Each named move below is a turn or a mirror, shown by a few rows before and after it. Which moves, in which order, take the first row of each later pair to the second? The first pair is answered.
move bilu:
[  1   7  -7 -10   9  -1   6  21  -3 -11   1 -23  14  12  -6]  ->  [ -1   7  10  16   2  -9  15 -24   4  11  10   3   5  -4 -13]
[ -8   8   1  -3  -1  17 -22 -12   8  -7 -11  -3 -11  16  -6]  ->  [ -8   8   2  -1  -2  15 -21 -15   8  -5 -10   0 -12  14  -7]
[ -6  19  10   8  13   2 -21  11  -1  -5   1   2  10  30 -16]  ->  [ -6  19  17  17  10  -1 -18  -6   2   4   4  11   6  24 -18]
move dod:
[-5 -2  1  8 -3 -8 -1 -8  3  4 -2  8 -7 -9 -2]  ->  [-6 -1  2  8 -4 -8 -5 -7  4  3 -4  9 -7 -7 -1]
[ 3  0 -6 -1  6  5  3 -2  2  6 -6 -2 -5 -9 -4]  ->  [ -5  -1   2   1   1  -4   4  -1   1  -4 -11  -4   2  -5   8]
[  3 -13  -7  -7  -7   8   4   2  -6  -7  -6  -6  11  -1   2]  ->  [ 0 -8 -8 -9 -6 11 -7  4 -4 -8 -9 -3  7  4 -1]
[ -6   2 -10  -8  -3  -2  -6  -4   6  15  -3   3 -15  -2  -3]  ->  [ -8  -6  -3  -3  -8 -14  11  -6   1  10  -1  -2  -3  -6  10]
move voru:
[ -7   1 -11 -17 -12  -1 -16   5   6 -10 -13   3 -14 -10  14]  ->  [  2 -11  -8  -5 -13  -5  15  -9   1   2   0   2  -7 -24  15]
[ -1   4   3  -4 -11   9   4 -12  -1   5   7  -5   8  -2  -6]  ->  [ -4   9  -2 -11 -11   9  -9  -1   1  -1   1  -7   6   2  -6]
[ -2 -13   3  -3  -5 -13  16  -1  -5 -15  -4  -3  -2  -5  12]  ->  [ -7  -6  15   2  -6  -7   5 -14   0 -16  -8   4  -5   6   9]

Between the rows of a pair lie two moves.
[ 1  3 10  7  8  1  2  7 -3 -4  9 -6 17 15 -6]  ->  [ 1  3 13 15  5 -4  5 -6 -1  4 11  3 13  8 -9]
voru, bilu
[-16  -3   0   1   6  -9  -7   8  -5  -5  -7   2  -6  -6   9]  ->  [-12  -8   0   3   6 -10   4   6  -8  -2  -3   0  -4 -11  11]
dod, dod
[  3  -3 -19 -17   0   5  10 -20  12   7   0  -7 -23 -25  -1]  ->  [ -5   6 -17 -21   0   8 -10 -17  16   1  -9  -3 -28 -14  -2]
dod, dod
[  2   5   9  11  -9  -2 -22 -12  -9   8   0  11 -13 -16 -14]  ->  [  8  -3   1  11  -9  -8  -7  -6 -14  12   6   6  -9 -28 -12]
voru, voru
[  4   4   5   4   6  11   1 -11   0   9   4   1   0   3  -8]  ->  [ 8  0 -2 -3  9 12  6  4 -4  3  5 -9  5  4 -5]
bilu, voru
[ -9   4  12 -19   2  21 -22  -7   3 -23 -23  -2  -1  24  17]  ->  [ 13   1  -3 -19  13  44 -11 -17   3   5  -7   1 -14  12 -10]
dod, voru
[  5  -4  10  -1  -3  25  20 -26  -3  -1  -3  -6  -1   4  -1]  ->  [  6   0   7  -4  -1  31  10 -25   0   1  -5  -3  -6   7  -7]
dod, dod
[  2  -5   9   8  -5  14  10 -32   0   7   1   4  -3  -1   2]  ->  [ -5  -1 -14 -16  -6  -1 -15  17  -1 -15 -14  -7  -2  -1  10]
dod, voru
[ -2  -5   6  19   0  -6   7 -32  13  12   6  19 -13 -19   2]  ->  [ 10 -15 -15   8   4 -10  18  -7   6  13  10   8 -10 -34   1]
voru, dod
[10 -7  9 -1  5 -5 12 -1 -1 -7 -8 -2 13  8  8]  ->  [  7  -2  15   2   4  -3   5 -10   3  -6 -11   4   9  12   6]
voru, bilu
[ 10   2 -14 -24 -18  -5   8 -11  -3  -4  -3  -8 -14 -16   3]  ->  [  7   6 -10 -28 -16   6   1  -7  -3 -13  -7 -15 -10   2   5]
voru, bilu
[  9  -6  -9  -4   5  10  -1  14  -1   3   0  -6   1   0 -15]  ->  [-3 -6 15 10 -3  2  8 -7 -2 -6 -3 -3 12  9  0]
dod, voru
[  4  -8  -3 -10  13   8  -1  18  -4  -3  -1  -4   6   6  -5]  ->  [ -4   1   1  -5  10   3 -19   7   4   1  -6  11  -5   4 -11]
bilu, voru
[-12   7  20  20   3 -28  -1  -3  -3   5   3  10  13   6  -6]  ->  [-13   9  11  13   3 -33 -12   9  -2   0  -1  11  10   4  -7]
voru, bilu
[  0  -9  -3  -4  -3 -16  31   1  -2  -1  11  -9   7 -17   4]  ->  [-15  13  -3 -17  -1  -6 -18  15   9 -17  -9  -2  -6   9  -2]
bilu, dod
[ 10 -10 -14 -15   5  -6  12 -23  -6   0  19  -3  10 -17  19]  ->  [  2  -1 -24 -30   6  -6 -17   1  -3 -14   7  -5   4  -6  19]
voru, voru
[  8   4   1   8 -13 -27  -3  25  -1 -11   7   3   7   2 -12]  ->  [  7  10   3  12 -12 -23 -12  13   4  -2   8  14  -3   1 -22]
bilu, dod
[  9  -5   8   6  -6  15   2 -12   0   4   8  -2   2   2 -20]  ->  [  5   0   6   4  -7  10 -13 -10   5   4   3   6  -4   1 -23]
voru, bilu
[  3  19   8  12  -5 -18  -7  -4   5   3   1  14   2  -1  -8]  ->  [ 14   7   2   9  -3 -17  17   6  -4   2  10  -1  13  -6  -2]
bilu, voru
[ -6   6  -4   1 -11  -3  -6  15   2   5 -12  -2   8  -1  -8]  ->  [ -6   5  -3   6 -13  -7  -2   8   3  10  -9   3   6  -8 -10]
bilu, voru
[ -2   1   8   4 -15  -1   9 -22   4  -6   1  -4  -2  -5  18]  ->  [  1  -1   4  -3 -12   4  12  -9   0 -13   1 -15   3   1  22]
bilu, voru
[-12  -7   8   2 -14  -7  -4 -17   3 -13  -7   6  -3  -3  23]  ->  [  4  -2 -17 -16   0  19 -19   3   5  -3  -3   1 -17  -1  -1]
dod, bilu
[  2   7   6  -7  -3   9  -7 -16   9  -5  -9   5 -10  -3  16]  ->  [ 11  -3  -6 -13  -1   4   9   2   3  -5  -4  -6  -4 -14  20]
bilu, voru
[-2 -1  3  4 -4  0 -3 -6  2  3  2  5 -3  0 -2]  ->  [ 2 -5 -4  0 -4 -4  2  4 -1  3  3  1 -1 -5 -1]
voru, dod
[  8   4 -12   6   1  -8 -10   1   2  17   0  13  -4 -13 -15]  ->  [  5  -6  -9   3  -3 -20   8  15  -6   0  -1  -3  15 -12   6]
bilu, dod
[  1  -6  -9  -9  -1   7  -6  -1   4  -3  -7 -10 -11  -6   0]  ->  [  5 -11  -8  -7   0   7   4  -4   1  -1  -3 -13  -8  -7   2]
voru, bilu
[-14  -3  -4   3  -7  -4  12  -9  -4  -9  -2   1   1 -17   0]  ->  [-15  -1   3   5  -6   4  12 -16  -4 -12  -2  -1   3  -7   0]
bilu, voru
[  7  -4  -4  -9   4  -3   8   7  -6   0   6  -5  -1 -12  -5]  ->  [  2   2   5 -11   6  10  -3   6  -4  -8   0  -8   2   7  -4]
voru, bilu
[ -4  15 -13 -20   4  11 -36  27   7 -11 -11  -6  -7  13  -3]  ->  [ -3  -2  13  21  -9 -16  15 -34   5  16   9  17  -2 -22   4]
bilu, dod
[ 0  2  0 -8  0 10 -4  1  0  1 -5 -6 -8  5  6]  ->  [  1   1  -5  -9  -1   4  -5   5   0   3  -6  -3 -11  -2   5]
bilu, voru
[-4  0 -3  7 10 -9 -6 12  3 17  5  6 -1 -6  1]  ->  [-4  1 -4  1 12 -3 -8 21  0 10  3 -2  3  3  3]
voru, bilu
[  7  11   1   9  11   8   3   5  -7   3   3  -9   7  13 -18]  ->  [  2  13   5   8   9   6  -3   7  -5  -2  -1  -8   7  18 -15]
dod, dod
[  0  -9  -2   0  -5 -13  13  10  -1  -7   4  -5   6  -8  10]  ->  [  8 -10  -6   2  -1  -7  17   3   0   6  10  -1   0 -14  -1]
dod, voru
[  1   1   9  11   1   4   2 -23  -4   3   3   9   2   6   7]  ->  [  2   5  -2  -6   6  13 -12   4  -5 -10  -4  -4   3  19   7]
dod, bilu
[  1  -7  16   0   1   0   1   2  -7  14   1  -1 -14   4 -11]  ->  [  3  -9  10  -2   1  -3   3  10  -9  13   1  -4 -13  -1 -10]
voru, voru
[ -7   6  -3  -3   0  -5 -13   6   3   0  -3  13 -10  -6  -1]  ->  [  0  -2 -10  -6   2  -8   4  16  -3   0   2   4  -3 -13   2]
voru, bilu
[ 12   6  -9  11   6  14   8   7   1  11  10  -3  -6  15 -16]  ->  [  3  -1   4  17  -3  -5  22   8  -5  -5   7 -10  11  16   7]
voru, dod
[ -7  -6   1   5 -17 -29   9   5 -14   4  -4  -1   4 -13  16]  ->  [-13   1  19  14 -17 -17   3 -17 -10   5  -6   5   4   3  14]
bilu, voru
[ -2   1  10   2   0  20  -2 -23   8   4  -8   2 -24  -5  -4]  ->  [  9 -11  -4  -1   0  10  20  -9   1   8   0  -7 -18 -24  -1]
voru, voru
[  7  -4 -16 -13  -8 -15  14  11  -5  -3   0  -8  -8 -27   2]  ->  [-12   8  -3 -11 -13 -20 -14   6   2 -16 -15   1 -11 -12   8]
bilu, dod
[  9  -5 -14   1   1   3   2   0  -1  10  -1   2  -6 -16  -6]  ->  [ -6  -4   5   8  -8 -10   3  -7  -2  -7  -9   1   5  -6  14]
dod, voru
[  3  -1  -1  -3  13  16  -6 -16  15  -3   4 -25 -15  -5  11]  ->  [  1  -6  -2  -5  10   6   2  -8  12  -9   3 -30  -7  -9  21]
voru, dod
[ -9  -7  11   6  -4 -15   2   9 -10 -15  -1  -7  16   8  21]  ->  [ -1   8  -1   3   6   9 -28  -3   3   9   1  13 -14   9 -15]
bilu, dod
[  1   3   7   0   3 -12  -3   1  -2   7   2   2   4  -1  -9]  ->  [  3   2   4  -4   5 -10  -1   7  -4   4   2  -3   6  -1  -8]
bilu, dod
[ 4 -5 -7 -3  2  3  9 -8  1  6  2 -1 -4 -9 -2]  ->  [ -5  -3  -4  -8  -1  -2   2   3   0 -10  -6  -7   2   1   9]
bilu, dod
[  0   8  18   6  10  20 -19 -24   5   4   0   5  -3  14 -13]  ->  [ 10  -8   6  -9  13  18   6  11 -10 -12   3 -25  19  13   5]
dod, bilu
[ -5  -5   6   4  -2 -17  -4   6  -3  -4  -9  -3  10  -2   4]  ->  [  1   2   0   1   4  -1 -17   1   2   8  -6   5  -4   1 -14]
voru, dod
[  2  -6 -17   4  -2 -13  -2   1   1   6   9   0  -6 -26   3]  ->  [ -7  -4  -2  12  -8 -20   0 -11   1   0   6   2   0 -19  13]
dod, voru
[ 11  -4  -8  -8   4 -15  11  25  -7  -3   5  -2   6  -3   3]  ->  [ 15  -3 -13 -10   7  -9   6  25  -5   2   5   0   1  -3  -5]
dod, dod
[ 10   6 -16   6   7  -2 -11  -4  -6  29  10  15  -5 -14 -13]  ->  [ -4  -3   4  16  -6 -25   9  -9 -12  10   6   7  16 -12  17]
voru, dod
[  0   3  12  18  -7  -9   1  -7  -8 -10  -1   9  -1   1  -5]  ->  [ 5  0  8 19 -6 -7  8 -8 -9 -5  3  9 -1 -3 -8]
dod, dod
[ 10   1   6   8   5   7  11 -13   0   8   9  -2   1   1  -6]  ->  [  2  11   5   4   4   7 -13 -11   6   3   0   6  -7   8 -10]
voru, bilu
[  5  -2  -6  -5   7   4  -7  21   5   2   4 -10  12   0   2]  ->  [ -8   3  13  11  -3  -9 -11  -7  11   4   1   6  11  -2   7]
bilu, dod
[  0   8  -5  -5   1   8 -21  10  15   6 -10   3 -18  -1 -14]  ->  [  8 -12  -4   0  -2  -7  23  17   1   1   0 -15   5 -15   6]
dod, bilu
[ -4  12   6   2   9   5  -9  14   0   6   4  -4  17  23 -14]  ->  [ -3  10  -6  -2   7  -6 -12  27   0   8   4  -2  13  10 -15]
bilu, voru
[ -8   6   2   2  -4  -8 -11 -10   5   1  -3  11  -8  -2  -1]  ->  [ -9   3   5   5  -6 -13  -4 -11   3  -2  -2   9  -3  -4   5]
dod, dod
[-12   5  24   4  -4   3  -4  -5 -12  -5   0   2  13   9   8]  ->  [ -5  -4  16   3  -4  -4  13   0 -17  -1   7  -4  18  -5  10]
voru, voru
[ -5  -9   2   4   4   8  12 -13  -5   6   4   3  -1   6  14]  ->  [ -2 -12 -12  -6   5   2  10   8  -7   3   2  -4   0   0  15]
voru, voru
[  0  -2   4   2   2 -10   7  -5   0  -1  -3  -1   7  -1  -6]  ->  [  3  -1   0   1   4  -6   7  -5   0   4   0   0   4  -3 -12]
dod, dod
[-18   5  -8 -21  -8  -9 -12  13   7  -6 -17   3  -7 -15 -10]  ->  [ -6  -8 -11 -21  -5  -7  17  18  -3  -5  -6 -12   5 -22  -5]
voru, bilu
[ 1  5  5 -4  7 10  0 -1  1 -1  7 -2  2  2  0]  ->  [ 1  4  6  0  6  5  2 -6  2  3  9  3  0 -4 -2]
voru, bilu
[  4   6  -1   2  -4  20   0 -31  11   3  -4   6 -15  13  12]  ->  [  7  -1 -10 -13  -1  21   8  -1   2 -12  -6 -15  -2  19  24]
dod, bilu
[ 5 -8 -7 -8 -5 12  5  1  2 -7 -6 -8 -4 -7  6]  ->  [ -1  -5   3  -3  -7  14   0 -11   5  -8  -8  -4  -4   1   8]
voru, dod
[ -2  -5   4   3  -1  -4  16 -14  -3   1   2   1   3  -3   9]  ->  [ -2  -5 -10  -9  -1 -10   7   9  -4  -6  -2  -5   2  -6  11]
voru, voru
[  2  -2 -16 -14  -5   2  -8   3  -4 -15 -12  -3  -6  -2   7]  ->  [  2  -6 -13 -12  -7  -3  -1   2  -5 -17 -11  -6  -1  -4  13]
dod, dod
[  6  -5   4  10   5 -23   6   9   7   5   5  -1  14  -4  -7]  ->  [  3   3   1   2   7 -16 -14  17  12   0  -2  -1   8   6 -12]
bilu, dod
[-14   4  15   7 -10 -18  12   4 -11 -10  -6  -6  24   7  13]  ->  [ 12   4 -19  -6   5   4  10  15  -9  20   9  -3   2 -12 -23]
dod, voru
[ 10   2  11  -1 -10   8   8 -14  -2  15  13  15   2   1   0]  ->  [ 11   0   1 -17  -7  11   6  15  -8  -1   8  -3  11  10   8]
bilu, dod
[  6  -2   5   6  -1  17   4 -25   9   2   3   8 -14  -6   3]  ->  [ -4   0  -5 -10  -5   2 -14   9   8 -21 -11  -1 -10  -2  17]
dod, voru
[ -3   0   5   5  -8  -7  -1 -12   4   0  -2  10  -8 -14   5]  ->  [ -2   0   3   5  -7  -5   0 -13   4   3   0  11  -9 -16   2]
dod, dod
[ 16  -8 -10  -9 -10  14   1  10  -3  -3   9  -6   1  -6   6]  ->  [  6   3   1  -2 -12  16 -19  -8   6  -1   3  10  -9   2   0]
bilu, voru
[  7   4 -13 -12   4   1   2   4   8  -2   2   7   4 -13   7]  ->  [  5   7 -12 -14   4   2  -4   6   9  -4   0   8   2 -10   6]
dod, dod
[ 15  12 -18  -9   1   8 -15  13   7  -4   7  10  -2 -10  -4]  ->  [ 22   4 -18  -7   3  11   3  14   1  -4  14   0   7 -11   0]
voru, bilu
[  3  -5  12   9  -6 -13  26  -7  -6   2   9   2   8  -7   3]  ->  [ 12   4   2   3   4  10  10 -11  -1  16  12   8  -8  -3 -20]
voru, dod
[ -3 -11   5   7   9 -16   8   8  -5  -5   5  -5  15  -9  16]  ->  [-13   0  19  13   8  -9 -11 -10   2  -6  -2   6   8   6  12]
bilu, voru
[ -1   8  -1   3   3  -1 -15  -1 -11  -9   4 -11  -5  25  -5]  ->  [  2   3 -15  -2   1 -14 -12  14 -12  -7   5 -12  -8   8  -5]
bilu, voru
[ -3   6  -3  -6   0  12 -17  -5   6  -2  -7   0 -13   5  -1]  ->  [ -4  -5  -7  -8  -5  -8  -2  10  -1 -11  -7 -10  -1  -6  15]
voru, dod
[  8   5  -6   1  11  23   0   3   7  15   5   7 -19  -4   2]  ->  [ 10   3  -8   0  11  23   5   6   4  15   7   4 -16  -5   3]
bilu, voru
[ -6  -2  -6   2  -4   4   3 -22  -2   0  -1  -9  -2   6  -3]  ->  [ -7  -1  -8  -5  -3   5  -2 -11  -3  -6  -4 -14   1  11   0]
dod, bilu
[  0   9  -3  -2   9  20 -11   9   2  12   3  -7  -6   7 -24]  ->  [-17   8  23   9  -1   8  -5  -5   1  -7  -5  -9   9  20  -1]
dod, voru
[ -5   0   1  -2 -11   1  10 -17   2   7  -2  10  -7 -15   9]  ->  [ -2   2  -3  -4  -9   6   5 -16   4  11  -2  12 -12 -15   3]
dod, dod
[  6  10   3   6  12  -1   7   4   5  14  -3  -1  16  15 -18]  ->  [  2  12   5   6  12  -2   1   5   6  10  -6   0  16  19 -17]
dod, dod
[ -4  -6 -13  -5  -4  25  -3  -1  -2   2 -10   6   1   3   3]  ->  [ -8 -10  -3   5  -9  14   9 -11  -4   1  -9   8   7  -2  13]
bilu, dod
[ -5 -11  13   1 -12   1  13 -23   2 -12  -8  -1   0  -6  27]  ->  [ -1 -15  -2 -11 -11  -7  13   1  -1 -16  -9  -9   2 -14  29]
voru, voru
[ 13  -8  -5  -1  -8   5 -16 -16   9   9  -1   7 -23  -6 -12]  ->  [ -4  -6   9   0 -17 -10 -22 -11   7 -14 -12   2 -11   6  10]
dod, voru
[-14  -2   8   3   2   7   0  -5   5  -3   8  -1  -1   4   5]  ->  [-12  -4   7   3   3   7   5  -5   3   0  11  -2   0   1   6]
dod, dod
[  3 -11 -11   4   4  -4  21   6  -6  -7   2 -10  10 -16  -2]  ->  [  0 -12  -6   7   2  -8  21   2  -5  -8   1  -8  12 -16   2]
dod, voru
[ -4  10 -18   5  13  -7   4  19   0  14   1  -4   4 -12 -10]  ->  [ -9  15 -16   2  12  -7  -7  22   3   9  -4  -2   2  -5 -10]
dod, dod
[ -2  -8  13   5  -6  32  -6  -6  -4 -15   0 -11   9  28  13]  ->  [ 11  -9 -10  -6   1  40 -10  13  -4  -5   5 -14   0  18  -2]
dod, voru
[ 11  -6   2   5   4  -7  16  -4   0   2  -1 -14   7   2  -1]  ->  [  0   6   9   8   1  -6  -7 -14   8   1 -10   0  -2  11  -6]
dod, bilu
[-2  7 -4 -1  5  7 -5 -9  3 -9 -6  4 12  9  6]  ->  [  2   1  -4   4   5   5   9 -13   0  -4   1   3  15   1   7]
voru, voru
[  6  -8 -17   1   1   1   4  -8  -6   1   2   0  -4 -14   8]  ->  [  2  -2  -3   7   1  11  -2 -23  -3   1   0   4  -5  -1   6]
bilu, voru
[-23   0   5   2 -13 -29 -14   8   9 -12 -14  10  12   3   8]  ->  [-21  -2  16  14 -14 -26  -1 -13   8  -4  -7  14  14   2   7]
voru, voru
[  0 -17 -12 -13 -10   5   5  -9   8  -6  -8  -4 -15 -24  17]  ->  [ -2 -17  -6  -8 -12   4   8 -16   8  -6  -8  -2 -13 -23  18]
dod, voru
[  1   4 -12 -12  -5  -7   2  15  -5   7  -8   3  -6   2  -3]  ->  [  1   0  -5  -2  -8 -15  13   0  -5  12  -4   8  -4  -5   0]
dod, bilu
[ 5 -4  9  0  4 11  3 -2  3 -3 -1 -8  3 10  4]  ->  [  7  -7   5  -1   4   9   9   2   1  -2   1 -10   5   5   5]
voru, voru
[  2   3 -16  -9  -1   5 -12  28   0   2  -7   0  11   9   7]  ->  [ -7   3   6  17 -11 -10  -4 -13   5  15  -3  23   7  -2   9]
bilu, dod
[ 13   2 -16 -13   2  -1  -5   9   6   7  -1   2 -14  -6  -1]  ->  [  1   1  12   4  -7  -6   7 -19   5   0  -2   5  -2   4  15]
dod, voru
[  1   6   7  -3  -3  -5   3  10  10   2   7  12  -8   2 -11]  ->  [  2   4   4  -6  -2  -5   6  17   8   1   6   8  -6   1 -10]
voru, bilu
[  0  -5  -3  -5  -3   8   5  -9  -3   0   2   4 -11  -7   6]  ->  [  0  -5  -7  -8  -3   7   2  -1  -3  -2   0   3 -11  -8   6]
voru, voru
[-7 -5  8  7 -4 -3  4 -9 -1 -7 -6 -2  6  8 10]  ->  [  4  -1  -7  -2   5  14  -8  -4   2   5  -3   0  -6   8 -10]
bilu, dod
[-12  -3   4   0  -1  -9  -5  22   0   5   3  -4  23  15   0]  ->  [-11   1   8   9   0  -5 -12   0   7  21   7  13  10  10 -14]
bilu, dod
